Y: rows in 5 groups, each row roughly a mix of its group's directions:
Y (170 x 10):
[[  0 -46  10   1  10  17 -51  11   5 -32]
 [  8   5   2 -36 -57  32   8  14  12 -16]
 [ 39  48 -11  18   9 -42 -11   6   1   6]
 [-10  37  29  -8  -8 -20  -3  -4  43  41]
 [-22 -52 -15   7 -36  20  -6 -25  -8 -21]
 [  1  25  -5  15 -31  56  20  28  10   1]
 [ -7 -18 -23 -26 -34 -52 -26 -12  -4   8]
 [ 21  49  -6  -7 -42   8  29  -2 -13  24]
 [-13 -44  12 -54 -13   8 -14  19  12  14]
 [ 12  13 -19 -15 -27  62 -11  -3  -9 -24]
 [  4  39 -12 -27  -5 -12 -14  53   5 -28]
 [-38  46  31   2  -5 -12 -18   9  32  13]
 [ 25 -18 -43 -31  17 -15   8  -3 -23  38]
 [ 57  -2 -13  19 -28 -21  15  -4 -33  -5]
 [-38 -38  22  42  -2   2   8 -22  10 -24]
 [-20  12 -35 -24 -25   5 -19  29 -36  29]
 [ 45  41  24  17   6 -22  15 -28  10   8]
 [ -4  37  49  12  11 -25 -13   5  37  -2]
 [ 20   8 -14  26   7  -5 -51  19 -27  35]
 [-15 -19 -21 -36  18  53 -11  19  -7  18]
 [-20 -27  13 -55  16  -8 -13 -20   7  32]
 [-28 -54   3  -1  17  -2 -21  -9  28 -32]
 [-28 -31  21  32  12 -37   7 -13  34  17]
 [ 16 -20   0   6  13  29  43 -16  38  32]
 [ -4  11  -7  72  -4  23  -6   2 -18   9]
 [-55  33 -21  33  15  12  -3 -16  10   1]
 [-22  25   7  -7 -50  32 -14 -11  12 -33]
 [  9  31  23  35 -15 -30 -20  -5  37  24]
 [ -5  41   5  27  10 -29   9 -53   1   4]
 [-24 -37  20 -14  10  22  -4  18 -44  29]
 [-38 -29  21 -42 -28 -17   1  19  -9 -18]
 [-23 -30  49 -28   9 -18   9   9  33   0]
 [ 39  42 -15  16 -24  42  11   1  -8   6]
 [-27  -6   5 -16  -2 -39  35  -7 -49  -7]
 [  0  10  -3  40  39 -40  -9  24 -30  -1]
 [ 28 -27  -8 -19   8  -7  20  15 -54 -28]
 [  4  -5  -9  20 -25  62  19  21  16 -19]
 [ -6 -11  33   8  37 -55  23   9   5   7]
 [  4 -15   0 -30 -47  42 -31   9 -12  11]
 [-39  35  13  -8 -47  13  -1  28  14   5]
 [-18 -25  -5  12   7 -10  39 -53 -22  15]
 [-23 -15  19 -60 -11   3   4  26  24 -13]
 [  2  12 -29 -36 -53  31  -3  -9  -8 -10]
 [-23  -9  55 -26   0 -30  -2  27  19   6]
 [  5   9  32 -36  31 -21  25  33  27  -8]
 [ 43  -8 -13   1   6  25  12  50 -29  -9]
 [  4 -25  45   8   3 -37   5  10  44 -11]
 [ 20  19   5 -26  30 -34 -22  25 -32  26]
 [-22  -5 -33  46  25 -22 -20  -3 -21 -25]
 [-19 -53 -41  -7  -4  10  -8  21 -28  -1]
 [  3  26  12  20  -3 -52  12 -33   9  33]
 [-31  14   7 -31 -29 -23   0 -16   8  50]
 [-33 -24  -9 -51 -10 -17 -18 -12  28 -20]
 [ 17  -7 -33  41 -14  40   2 -16 -20  28]
 [-25 -57  21 -28 -10 -20  -9  19  15   1]
 [ 13 -17  34   1 -23 -34 -39   7  38   9]
 [ 33 -22 -16 -26  36 -16  30  -1 -36  -8]
 [ 17 -40  28 -38  11 -19 -38  10  -4  11]
 [  4  28 -42  11   8  23  13  -9 -51  15]
 [  6 -14 -31 -29  25  28   2  12   1  53]
 [-23  -6  -6  15  51 -11  -6  14 -47  20]
 [-41 -54  -5 -34  13   3 -18   5   5   6]
 [-33 -38   6  52   7  -6  11  27  -3 -13]
 [  2  39  -7  41 -13  14   1 -41 -27  17]
 [ 33  12  -1 -18  22   4   1 -43  33  36]
 [ 23  35  -4  36   9  15 -21  46   7 -19]
 [-47 -36 -14 -13  37   6 -25 -16 -12   7]
 [ 10 -12  11 -12   7  36  44  32  10 -38]
 [-37 -44   5 -12 -33 -26 -18 -16   8 -23]
 [ -1  29  22  19  62  -6  10  -3  25   6]
 [ -8 -49  19  39  18   5 -39   8  -5   3]
 [-42 -36   2 -19 -17 -34 -12 -20  22 -20]
 [-15 -59  -4 -21  34  15  17   6  21   1]
 [ 29  27  16  34  18  12 -14  21 -45  15]
 [ 15 -38  20 -35   9  -1   2  54   1   4]
 [-20  -5   0  47  19 -40  25  30 -12   6]
 [ 11  51 -27  48   5  11  16  -5 -12   1]
 [ 18   4  15 -56 -41 -15 -10  19 -11  14]
 [ 24  22 -16  11 -33  56 -18   9  11 -10]
 [-38 -46  -2 -14   6  12  -1 -40  27  -7]
 [-19   1  16 -11  28 -26  28  49 -18 -26]
 [-38 -19  -5 -30  -8 -43   4 -29  25 -15]
 [ 27  18  21  40  35 -38  -4  20   0  13]
 [-15 -38 -21  10   8 -23 -54 -12 -12 -18]
 [-27 -56 -16  21 -11 -11   5 -36  -6  15]
 [ 36  33 -27  30  21  19  15 -18 -25  18]
 [  1 -15 -35  11 -30  34  -8   5 -28 -42]
 [  8  33  -7  -8  64  -3  28  11  -2  -5]
 [-36  10 -29  43  13  10  -4 -15 -35 -24]
 [ 13  10  11   9  56 -29  13  -3 -17  38]
 [ -1 -17 -14  45  -7  46 -11 -23  23 -22]
 [ 43 -23  -8  -8 -25  27  -7  -4  -8 -49]
 [  8  50   2  51 -16 -21 -13 -16   1   7]
 [-29 -25   7  30  -3 -60   6   7   7  13]
 [ -6 -17  45 -18  25 -37  21  26  -9  21]
 [-45 -42   2 -11 -11   0 -14  33   6 -32]
 [-38   0 -21 -31 -21 -52 -15  -7   8  -7]
 [ 30  57   4 -40  15   2   3 -16   7   6]
 [ 18  45  -2  10  22  44   8 -34  -4 -14]
 [ 23  41 -31 -34   9 -25 -15  26 -10 -17]
 [ 18  20 -34   3  31 -11  12 -28  20  45]
 [ -5 -62  20  17 -14  24 -20  20  13   8]
 [ 13  39  10 -36 -25  -1  50   3  -7   2]
 [-16 -32  19 -57  -1  16 -14  19  14  19]
 [-18 -12  -4 -57 -18  45  -5  -7   4  12]
 [  1  46  -7 -25   3 -41  15  -4 -37 -14]
 [-40  -1 -17 -11   7  16  19 -34  41  27]
 [ 17  15  32   8  16 -12  35   8  53 -13]
 [-17  19  22  26  -9 -10  22 -58 -21   7]
 [-14 -40  13 -21  -1 -36 -45  -3 -11  21]
 [-39 -59   3   6  11  -5  -9   8  27 -16]
 [-25 -32  22  10  42 -47   0   2  -8   9]
 [-21 -41  13  19  -5 -38  20  -9   7  41]
 [ 17  20   2  38 -24 -50  13 -30 -12  -1]
 [-18 -20  20 -25  46 -36  -2 -15   1 -31]
 [-19  14 -12  12 -17 -62   1   1 -35 -10]
 [-15   9 -27 -11  28  31  21  34 -30 -31]
 [ -5  29 -18  -2  17 -50 -30   7 -28  25]
 [ 18  19 -40  14 -38  21  -9 -26 -35   6]
 [-43 -41   4  -6   2   5 -16  22  11 -44]
 [ -7 -66   1 -24 -22 -13   4 -23   8  -6]
 [-22 -40  26 -23 -27 -36  -8  30   8   3]
 [  2  -3  33  26   4  12  38  23  40 -30]
 [ 22  28 -16   7 -38  50  -4  19   7 -19]
 [ -7 -47   3 -19  10   8  43 -24  -3 -32]
 [-33 -47  -5 -30   0 -15  18 -39   2  -3]
 [-22 -35  12 -40  13 -49  -8 -12   9   0]
 [  8  44   5  60 -11  17  -6 -13 -10  -7]
 [ 12 -11 -16 -25 -25  42  32  37  15  13]
 [ 10  10 -10  53 -27  41   3 -27   7   4]
 [-10 -34 -26  -9 -42  -4 -31 -37 -11  -5]
 [-29 -55  16 -15 -15  -7  10 -16  34 -13]
 [-14 -36   4   2 -57  21  -7 -14  27 -11]
 [  7  10 -12  31   4  24  27  -6 -56  22]
 [-22 -33  24 -24 -38 -31  -8 -30  13  -6]
 [-10  43  15   3 -23 -38   7 -32 -33  -9]
 [-25 -32  33  -6  20  -1 -16  41  29 -19]
 [ -5 -46  -3 -23  16   5 -17  54  12   8]
 [ 30  38  -9  40  -5   8   9 -16  19 -38]
 [  0 -46  15  11   2   2  -2  36  38  33]
 [ -5   7   2  -4  26 -26 -12  56 -34  19]
 [-34 -32 -22  -9 -38  19 -20  -5  32  19]
 [-21  -7 -14 -25 -13  -5  -6 -18  57  36]
 [  1  27  20  -8  33  -1  28  52 -11 -19]
 [ 15  24 -50   7   7   2   5 -45 -29   7]
 [ 27  23   9  23  42  15  43 -19  -3 -19]
 [-40  -2  16  -2 -47   3 -12  22   2 -40]
 [ 12 -22  15 -10 -34 -38 -33  16 -33  19]
 [-10  22  52  25   0 -34  12  -8  26  21]
 [ 18  34 -34   4 -32  41  19 -21 -12  -4]
 [  2  -2  -5  47  19 -30   2 -34 -24 -33]
 [ 17  -1  30  -5  14  26   1  47  -3 -45]
 [ 12  -4  -3 -37  27  59  -7  22  -4   9]
 [  8   9 -30  -1  46 -19   7 -38  25  27]
 [-23 -33 -22  28  -8  17  12 -44 -31  -7]
 [ 49  -9   7 -35 -15  -2  -3 -38  22  19]
 [-25 -33  -6  11  29  30  28  13 -26 -33]
 [-13 -22   1 -49  20  44 -14  18  -4  21]
 [ -9  32 -12  -7 -15 -47 -38 -24 -24  -3]
 [ -4  15 -32  14  10  23  18 -30 -49 -24]
 [ -5 -21 -26 -41   2 -22 -24  40 -27   7]
 [ -2  26  -2 -25 -16 -38 -20   5 -19  50]
 [ -7  15 -19  35   0  42  28 -37 -22 -10]
 [  1 -35  32  -9 -53  -5   2 -11   8  31]
 [-15   5  15 -11   0 -54 -26  21 -37  16]
 [ 19  21  -3  42 -13  19  28  -5  36 -35]
 [-14 -53  20  -3  17  36   8  27  24  -6]
 [ 22   7  -7  20  28 -35 -57   8   8   8]
 [-46   2  -4   6 -51  30  -6 -13  18  15]
 [  4 -21 -35  -2 -12  20  -4 -60 -12  18]]
the four rows of each list that fit no group, in list order (the others fit one group, some only roughly):
  Q_325: [  3  24  -5 -30  36   6  -9  40 -42  -7]
  Q_465: [ 21   6  -8  57  -1  18   4 -20   4 -41]
  Q_900: [  8  31 -31  21 -12  12  -5 -49 -32 -11]
  Q_976: [ 16   5 -10 -19 -23  -6 -48  42 -23  20]
  Q_306: [ 18  30 -19  30 -37 -14   7 -46   5  -9]
  Q_723: [-25  18  -9 -10 -12 -39  -6 -55   2 -22]
  Q_910: [ 32  27 -38  -4 -27  29 -27   6 -27  -4]
  Q_876: [ 15  14 -43 -18  -1  36 -29  11 -28  27]
  Q_68: [ -6  46  -6  41   3   0 -21  -5 -44  -2]
  Q_483: [-10 -16  30   4  -4 -61  22  21   2 -19]
  Q_516: [  0  45  10  33  17 -24  46   2   5  -9]
  Q_492: [ 26  34  -1   9 -47 -15  -1 -40 -12  16]
  Q_793: [ 27 -15 -14 -44 -19  21 -10 -29 -19  34]
  Q_47: [-17 -27  18 -24  24 -29  10  36  11  38]
  Q_325 Q_465 Q_876 Q_516
  Q_182: [ 14 -21 -17 -43 -36 -24 -23  25  -1  24]
  Q_547: [ 14  31  -3 -33 -23  57  16  -5   0  -8]
  Q_652: [ -4   4 -16 -34  43   3  11  44   2 -32]
  Q_752: [ -9 -10 -27 -54 -31  34 -13  15  -5   6]
  Q_799: [-31 -19 -24  24 -21 -35 -10 -43  -4 -15]
  Q_849: [ -9 -49  -2  22 -21  17 -17   4  -2 -48]
  Q_296: [  0   7  41  -4   2  -4  25 -13  58  20]
  Q_392: [ -6   0 -33 -10 -53  35 -19  -2 -13 -23]
  Q_523: [-14 -18  34   3  -8 -55 -25  24   9  15]
  Q_352: [-11  19 -22 -22 -36  40  25 -24  27   8]
  Q_547 Q_752 Q_523 Q_352
  Q_751: [ 15  51  -7 -33  23 -11  11  33 -22  -4]
  Q_280: [-33 -56  16   4  22 -20  14  -5  21  15]
  Q_247: [-10  24  22  44   2 -37   8 -11 -36 -22]
  Q_508: [-12  17 -32  20 -17 -30  -2   1 -45 -35]
  Q_278: [-13 -19 -32 -28 -28  29 -12 -13 -38  26]
  Q_658: [-25 -19  -1 -27 -27  30  13 -42  27  19]
  Q_979: [-15 -16 -50 -11 -29  40   2 -13 -10 -24]
  Q_468: [ -1  -1  26 -62  -8  -6 -30  29   0  -3]
  Q_805: [ 13  15 -25 -13 -42  15   2 -46  32  -4]
  Q_947: [  8   3  -8  32 -11  66 -14  -8  -8 -17]
  Q_100: [ 10   2 -24  14 -36  57  13 -27  -1  -5]
  Q_322: [ 16 -33   2  12 -14  63  24   8  -3   0]
  Q_658 Q_979 Q_468 Q_322
  Q_154: [ -7 -26  29  23 -19 -27  11  -9  54   9]
  Q_885: [-51 -42 -20 -25 -21  -3 -13   0  -9  16]
  Q_101: [ 17  20 -22 -25 -39  50  -8 -12 -10  14]
  Q_711: [ 9 -6 34 10 -2 45 31 -1 44  3]
  Q_189: [ -3 -24   9 -39   9  47  25  29  17   7]
  Q_59: [-14   2  -1  29 -56  38 -24  -1   1   6]
  Q_294: [ 20  42 -38   2 -17  48  -5 -12   4  -2]
  Q_104: [-21   7  32  50  -7 -38  -1 -22  18   0]
  Q_731: [-30 -58 -13 -18 -20  20  -4  22  16   7]
  Q_923: [-25 -54   3 -42 -18  -1  17   3   8 -16]
  Q_22: [ 49  23  -1  17  16   7 -18   2 -24  43]
  Q_549: [ -7  -4   4  43 -10 -22 -24 -54  -3  18]
  Q_610: [-24  -9  20 -27 -19 -53 -29 -10 -15  14]
  Q_105: [-17 -26  -9  -7  32  32  22  34 -40  -2]
  Q_154 Q_189 Q_731 Q_105
